Each row of Z is roughly a mix of the hidden directions of one of 3 groups.
Z, 164 rows:
7 -8 -4 -16 -8 15 5 22 6 4 22 2 -6 5
3 -9 9 -13 9 -12 0 -14 4 -9 -7 11 -1 28
5 -6 11 3 -1 25 3 -10 -10 15 -8 -1 8 22
-10 25 14 13 -1 3 -13 -2 -13 -7 17 5 3 0
7 -1 10 18 1 -3 30 3 1 -7 2 1 -14 -12
13 3 5 15 10 0 0 2 -25 -23 -3 6 -6 5
2 15 -1 14 -10 -19 -3 -1 6 -9 -9 -4 13 -22
6 6 -9 -18 12 -26 1 0 12 -1 14 8 -8 2
-5 31 -1 8 14 1 10 -15 2 -11 1 7 5 7
-2 -15 -2 -7 10 -6 18 -11 -12 13 -1 24 -7 2
0 9 -5 14 10 22 5 4 5 2 20 10 17 -8
23 -15 -1 5 0 -17 9 -3 12 6 -9 16 -9 9
2 -8 -16 -5 -4 13 -1 14 -11 4 -2 -21 -16 -16
-2 -14 3 3 5 3 11 -11 1 17 -10 14 16 22
-17 7 14 23 1 11 -1 -9 -7 1 -13 13 10 6
19 -13 -10 -4 -1 2 8 1 -12 1 -10 -8 -19 -20
-9 1 -14 -25 -15 7 -6 -1 3 -17 10 -13 3 -3
9 10 12 -2 10 -25 6 7 19 -3 -11 13 2 3
-5 -16 -26 -14 4 -1 11 -3 19 -11 -5 -1 1 0
3 -3 8 -17 23 -12 6 -3 1 12 0 23 4 3
-14 2 11 0 -5 23 10 2 -8 12 11 -13 -4 -17
-22 6 -17 -1 3 10 0 17 -14 -11 -5 -9 2 -13
-3 0 -6 -7 8 -23 -1 -16 21 -2 0 5 1 21
22 -5 -22 -1 -19 -7 3 -5 -6 -5 -4 7 11 -11
-4 3 -10 -6 -5 8 2 18 -15 -14 -2 -12 -1 -26
9 -10 -24 -10 -1 15 8 14 -13 -9 5 -9 -4 -9
20 -15 1 0 -4 14 -2 28 1 -3 -6 -6 4 8
13 -1 16 8 -10 -2 2 -11 -3 26 12 16 2 1
-16 1 7 6 -2 -15 -3 -25 3 -8 -8 3 21 -1
15 -5 -3 -2 -15 15 5 -3 -1 13 -15 -25 0 -7
-11 11 22 -6 11 -2 -6 -5 10 -7 5 3 -12 23
-23 4 -10 -7 3 -2 -3 -6 -21 -15 -17 -6 2 -9
-9 -18 2 5 -7 -11 -13 11 2 2 -17 -19 -15 -8
-25 0 -6 0 4 16 -9 -3 1 22 -2 -9 8 10
-25 3 9 19 -6 16 0 2 -3 9 -18 6 3 0
1 3 -16 -16 7 -5 21 -13 3 6 14 -1 -12 -15
5 -13 6 -6 6 6 -5 20 -9 -2 -10 4 2 29
14 28 14 -13 -7 1 2 -8 -9 -7 11 1 -7 -7
-27 6 4 -15 -14 5 4 -2 -15 4 -1 -13 -3 -11
-9 -4 -4 -20 6 4 -4 0 -8 23 -2 2 17 18
16 5 0 3 -3 -5 5 15 -1 11 9 -10 -12 -28
-10 7 -10 -19 3 -28 6 2 -6 -14 -1 3 -4 -10
-7 -9 -1 -7 9 18 -11 0 -24 7 -2 -6 -2 21
-10 2 -3 4 -7 -7 -4 -21 -1 -19 -23 -3 14 -8
-4 -10 -13 -3 10 -13 -4 -3 -16 -4 -17 8 15 19
-16 8 0 -2 -13 -15 -13 -9 -3 -14 -19 -1 16 4
-6 7 5 -14 5 -21 20 -5 -4 -4 -1 -4 -23 -7
-11 -5 16 1 -3 4 6 -15 13 20 -22 6 3 -2
16 -7 -16 -1 -6 15 9 -15 -9 -15 -9 -16 5 -3
13 -4 4 26 8 17 -2 14 -15 0 0 -1 7 -9
-21 17 12 2 -1 2 -11 -13 20 11 -5 5 7 -3
17 -6 -4 -1 -5 4 7 8 -17 -14 -1 -11 -18 -19
1 8 -9 4 19 0 12 13 8 -17 20 11 4 7
12 -2 8 -21 1 9 -14 -12 -1 16 -10 -1 5 19
10 -17 -11 14 -7 7 6 -7 -1 10 -8 -4 6 27
10 -4 -11 5 18 -3 15 27 13 -3 6 4 -6 0
-7 -9 -7 -5 -14 -16 -10 -3 25 5 -7 0 3 18
-12 9 14 -2 7 -18 0 -19 13 2 -9 -4 -19 1
-4 -20 -15 -16 9 17 -1 -1 -14 -4 -12 -11 -7 6
9 6 -4 -14 1 -11 -11 11 26 -8 6 -17 -3 8
-3 2 1 23 -10 10 10 4 -6 -21 13 0 -7 -15
6 -2 14 20 1 6 -14 0 7 14 -19 -12 0 13
-21 20 9 5 3 -17 4 6 7 -16 5 -3 -12 -5
-3 10 9 -6 3 -15 -9 5 22 -25 6 -6 -8 1
5 3 8 -2 14 -22 -9 13 18 -12 -10 14 2 0
11 14 14 17 -3 -14 -9 1 6 -13 13 8 -9 15
-15 10 14 23 -1 0 4 7 9 19 -4 16 0 5
-10 6 -3 6 -2 9 2 -9 -25 -15 -10 1 9 -22
-7 0 7 -17 -7 -6 7 -8 20 -12 12 16 0 17
-1 2 5 -22 -10 4 -12 3 9 12 22 -8 -9 -14
-9 2 7 -9 3 -14 -12 13 14 28 -2 -5 -8 -7
-13 -4 0 -8 -8 -7 2 -8 23 -19 -12 -14 14 -2
22 3 -5 -2 -1 -17 -3 1 17 7 -3 -9 -13 -20
14 7 -6 4 5 -9 8 -11 -11 -28 -7 15 -4 3
-2 20 2 0 -5 -2 -6 19 -6 -10 20 12 -4 -16
8 7 -1 10 10 1 6 1 -23 -22 -8 3 -6 -18
14 -23 -11 -4 1 -16 11 -1 15 2 -14 7 -11 -1
-23 -16 -1 -6 -9 -20 4 14 13 7 7 -1 -5 6
-17 4 -1 -1 -9 4 -11 -8 -15 -11 -23 -15 4 -11
-2 6 2 6 3 -15 -1 -16 -6 -19 -2 13 -6 -25
4 11 18 10 4 -20 -13 8 4 -1 11 7 -20 2
1 -1 -19 1 -17 0 -8 12 11 -11 4 -26 -3 -2
17 -11 3 0 -1 -7 11 -18 -17 15 -15 0 10 -8
0 -3 19 -2 -11 5 -16 8 14 13 -19 -13 1 -9
-12 -7 7 -16 -6 15 -9 7 -3 25 7 -13 4 -5
-23 11 -11 -2 -12 0 -6 5 -13 -15 -7 -3 15 -13
-9 1 -2 -7 5 5 -10 -18 -5 6 -10 -31 4 -7
21 -9 -6 -7 3 -6 14 15 -3 3 19 19 5 3
-12 9 3 -14 5 -16 3 1 11 -3 -2 -12 -25 -12
7 -5 15 3 3 9 -10 -3 -6 18 -11 -19 -21 -1
-24 1 -3 2 -7 7 -13 1 1 19 -6 -21 1 -7
10 -16 -3 4 5 -4 5 -3 16 20 -9 11 -5 22
-16 -2 8 -11 -4 19 -3 5 -8 20 11 -15 -1 -11
14 -1 5 16 8 22 9 11 -4 12 13 0 -8 -13
-1 -2 10 0 -16 22 -2 3 -7 22 13 -15 1 -4
16 -18 8 4 -2 -10 11 7 5 14 -13 10 -19 2
16 -1 5 -5 -5 8 -11 15 21 -7 10 -17 -2 15
5 9 -5 -4 -5 -26 0 -8 19 -14 -4 12 -1 13
-16 -5 -9 2 -20 -12 -8 2 20 11 -4 -6 9 15
11 8 0 9 -5 -17 13 14 -3 1 10 19 11 -18
-5 16 3 3 -4 -1 -4 -4 0 -35 12 -1 9 -3
7 -7 -10 -9 -2 -20 2 -4 27 -2 4 6 7 17
27 5 -1 6 11 10 -6 2 -22 -7 -5 8 10 -6
-15 -6 -13 -8 3 3 -13 1 5 23 -13 -9 18 6
3 -18 -3 4 5 23 -8 7 -16 17 -5 -4 14 2
9 -13 -9 -14 -6 14 -1 28 -8 8 8 -8 -5 0
7 7 -17 11 -8 19 -10 -10 -6 12 12 -17 4 -7
-2 -19 5 -4 9 0 4 -3 -13 -18 -20 0 -18 -10
-3 26 7 1 -6 -12 -8 14 12 3 22 0 6 -3
2 3 17 10 -10 -8 4 -6 13 12 -4 16 16 19
5 -14 -7 -4 1 -8 0 -7 17 25 -3 -15 -11 13
23 -3 -18 3 -3 21 12 -5 -9 -9 3 5 4 10
2 -17 1 13 -4 11 3 -4 -11 4 -19 4 12 22
16 -10 -10 20 -7 18 -6 -3 10 13 -8 -8 11 -4
-13 -15 -11 -4 5 -9 2 -13 -1 26 -13 5 -6 8
1 -7 16 9 -4 -9 16 6 -15 -10 -2 24 -5 -11
25 4 1 -14 13 -15 6 2 7 -11 7 17 -6 -3
4 26 6 -6 2 -15 3 -1 11 -8 8 -2 -13 -20
7 -13 17 -17 9 -4 -2 18 15 4 1 13 0 -14
5 -21 -20 -15 10 -3 13 5 16 -5 -2 5 -3 10
-2 0 1 21 18 -5 0 -17 -10 -3 -25 0 4 -2
17 3 -2 -1 -13 4 -11 16 16 7 10 -23 -4 -7
11 -1 -1 9 -5 0 9 -5 -12 -35 3 5 -6 -8
6 -11 11 6 5 -27 2 -12 15 -1 -10 11 -2 13
8 6 22 -6 12 -12 1 9 14 3 5 17 -7 15
8 12 5 20 -4 -17 2 3 1 -20 -16 9 4 10
-11 6 12 26 -15 17 -1 -8 -3 10 -5 6 0 8
6 9 -6 19 13 -11 11 0 9 -23 2 17 1 1
-8 -15 0 -13 7 -16 -3 11 15 15 -3 -10 8 17
1 1 -10 -8 -7 32 9 9 4 9 -7 -2 -9 -14
10 -18 -4 -12 -8 21 0 -8 -22 -2 -8 8 9 -2
17 5 10 -1 14 8 4 9 -3 14 8 18 -10 19
-22 11 -5 -12 8 -20 -2 -19 -13 -5 0 3 -4 -1
-22 11 2 22 5 14 10 1 0 -15 11 0 0 -7
-13 8 -9 -4 -3 -13 -18 2 28 9 -3 -6 7 1
3 6 6 8 0 -13 -8 13 12 -18 16 2 -4 22
-16 -1 11 -2 -17 8 2 9 18 20 13 -5 8 -1
-1 9 0 1 -7 -1 8 27 -5 4 22 17 7 -4
-3 -6 9 -3 -3 19 19 -8 -21 2 -13 9 11 8
-7 -1 -1 -2 22 -14 10 -7 12 2 -9 -5 -25 -4
-9 8 3 8 -1 18 3 -5 -30 8 4 10 7 -12
0 13 -14 -5 -1 19 -5 9 -11 -18 15 -13 -4 -11
19 -21 -10 -5 3 11 1 14 14 -1 -8 -15 -6 2
14 -12 10 -12 -3 11 -1 18 1 -3 8 8 2 25
-13 -12 -5 -6 1 -10 -1 -22 -5 16 -12 12 3 16
-8 14 5 -10 1 -20 11 0 16 1 2 -8 -17 -17
12 -2 -16 -2 8 -25 -5 -2 1 -23 -7 8 -9 -4
5 -20 -25 -13 10 3 11 11 14 -1 0 -3 -6 4
-13 -5 17 -6 -1 -2 -3 -9 -20 -2 -20 14 1 14
3 -7 8 10 2 -8 -1 16 6 5 9 8 -4 33
-17 20 -5 -4 9 14 -17 8 -5 8 15 -3 -7 -9
5 19 3 0 -14 -5 -12 3 -1 -12 7 -11 -11 -25
2 -16 8 1 1 -17 5 -10 18 16 -21 6 -5 1
-19 0 -1 -3 11 -18 -20 0 13 13 0 -12 -10 -1
27 12 3 6 -7 6 -12 3 14 7 4 -3 5 -19
14 -22 -3 12 -12 -1 20 -9 -5 -6 -14 9 3 4
14 -1 -1 -5 10 -27 -3 2 15 -16 6 10 -10 2
-14 25 3 12 -8 -10 -7 1 22 -4 7 -6 0 1
0 -7 7 6 19 11 7 0 -26 16 -3 7 -13 0
-18 -11 -14 -19 8 -1 -2 0 16 8 -12 -9 -1 -14
-2 -10 -7 15 7 16 -4 13 -20 3 8 5 18 8
-13 -6 6 17 -1 25 9 5 -5 7 3 4 18 9
-10 -4 8 5 2 -2 2 -19 10 13 -10 9 20 20
4 -1 28 18 4 10 -3 4 0 2 -16 7 -1 16
Here is one row from each group, named. Which group is each of the other rows in?
-5 11 7 7 1 6 -5 -17 10 20 -2 10 16 18 | <33>
-4 -8 -12 -11 -2 -13 3 3 23 -20 -16 -2 5 7 | <38>
-11 -25 -13 -4 4 -6 21 1 -7 6 2 10 4 13 | <122>

7 -15 -4 9 -11 9 14 17 -15 -16 -1 -2 -15 -5 | <33>
7 -5 -18 -16 -9 -6 -5 -6 -2 -19 -6 -17 7 -15 | <38>
-3 -2 -7 7 -14 16 1 -14 -13 -6 -9 -24 12 -5 | <33>
-3 -15 -12 -13 -3 15 15 3 -9 10 -14 -2 2 -21 | <33>
-14 2 4 -15 1 7 27 -13 -16 7 5 -1 -8 2 | <122>
-16 12 3 -13 -16 -4 -10 8 12 2 21 -6 -2 -13 | <122>
17 6 10 10 -2 -16 -5 6 14 -12 10 4 -8 20 | <33>
-19 9 -12 -7 13 -6 -1 0 19 10 -1 8 20 7 | <122>
-12 12 -6 -6 8 11 -6 -7 -10 16 -17 -19 6 -13 | <122>
0 7 -29 7 -5 9 5 -14 -20 1 6 -6 9 -3 | <122>
-9 1 9 2 1 18 0 9 -4 33 -1 5 1 12 | <33>
